The same turns and mirrors carry the whole set onto itself, and each row onto the other rows of its family. Which rows share a family with each named row? Give them in list order.
These 36 rows form 6 families of 6 rows each.
Tam: [ 19  -4   2 -28  29  35  13   4  -8  15  49  -5   3  -4]
kigo: [  6 -27 -13   6  -2  19 -16   6   6  -5  42  17   0 -12]
niped: [  3  -4  10 -13  12  44  17  -3 -11  28  19 -18  12  15]
sika: [  7 -30 -15   6  -3  23  -5  -1   2  -7  50  24   2 -15]
Fus: [ 14 -13  -1 -12  11  33 -13   7 -27   9  49  19  23  -8]
numek: [ -9 -19 -10  -6  -2  36  29 -13  13  12  15 -12  -4   4]
vilo: [ 14 -15   7 -12   7  38  -6   6 -29  11  54  17  16 -14]
zore: [ 13  -8   8 -31  18  36  20   4 -18  15  47 -11  11  -8]
Kamez: [  4  -6  10 -13  12  49  29 -11 -15  28  27 -12  13  11]
Zozo: [ -4 -25 -11  25  -8  32  -7  -9   8   8  23  16   2   8]
lopas: [ -5 -33  -5  22 -13  28   2  -4   9   9  19  14   4   5]
fon: [ 18 -10   0 -26  24  32  15   2 -25  15  52  -5   3  -2]
Fen: [ -8 -22  -3  18 -15  35  -1  -8  16   9  17  10   9   1]
nata: [ 14  -9   9 -26  24  29  15   8 -21  19  46  -6   7  -8]
Legim: [ -1 -24 -15   6  -9  24 -15   0  -6  -4  45  22   2 -14]
rokub: [ -4 -19 -13   5   2  29  19 -10  19  12  16 -13  -3  13]
Tigi: [ -2 -21 -10  -6   3  34  15 -17  12   9  10 -15 -10   9]
sez: [ -5 -20 -11   1   5  36  25 -12  12  10  11 -12  -3  16]
Tez: [ -6 -19  -4   4  -2  34  25 -11  17  15  21 -14 -11   7]
bunon: [  0  -2  14  -8  16  44  27 -11 -10  21  24 -19  10   4]
kugu: [ 12 -12   6   1   7  34  -3  12 -21  13  59  21  25 -10]
dovo: [ -6 -24 -14  19 -16  38  -3 -12  12   5  23  11   5   9]
gevo: [  0 -27  -2  22 -10  37  -2 -20   8   4  20  14   5   3]
riro: [  1  -7  12   0  23  47  26  -6 -12  19  23 -15  11  14]
dabop: [  9 -31 -17   0  -7  24 -15   6   1   2  44  26   3  -6]
gan: [  8 -25 -17  -6 -15  19 -14   2   2   5  47  21   2 -15]
godat: [-12 -28  -8  21 -21  32   1  -8  -2   8  20  11   9   3]
birev: [ 19 -16   7   1  10  31 -16   9 -22  10  54  17  17  -5]
Rero: [ 14  -1   0 -30  22  40  10  -1 -18  13  52  -9   9  -7]
dofaf: [ 16  -9  10  -8  12  27 -13   8 -22  12  42  21  23 -15]
safo: [  6 -27 -16   3  -3  29 -16   2  -8   0  50  24  -2 -10]
Gor: [  9  -6  -3 -27  19  31  16  15 -20  18  52  -8   6  -4]
vog: [ -6 -24 -13   1  -4  41  25 -12  14  11  27 -15 -10  15]
Mavoz: [ 15 -11   7  -7   4  31 -12   6 -21  14  58  17  15 -15]
vibeg: [  3  -7  13 -11  12  37  29  -7   0  23  20 -21  16   9]
kidi: [  9  -9  12 -13  17  43  27  -4  -3  28  25 -16  12  13]

Same family as kidi: nata, Legim, sez, dovo, Mavoz
Same family as Kamez: kigo, numek, fon, Fen, birev
Same family as kugu: niped, sika, Tigi, gevo, Gor
Same family as godat: Tam, riro, gan, dofaf, vog
Same family as vilo: zore, Zozo, rokub, safo, vibeg

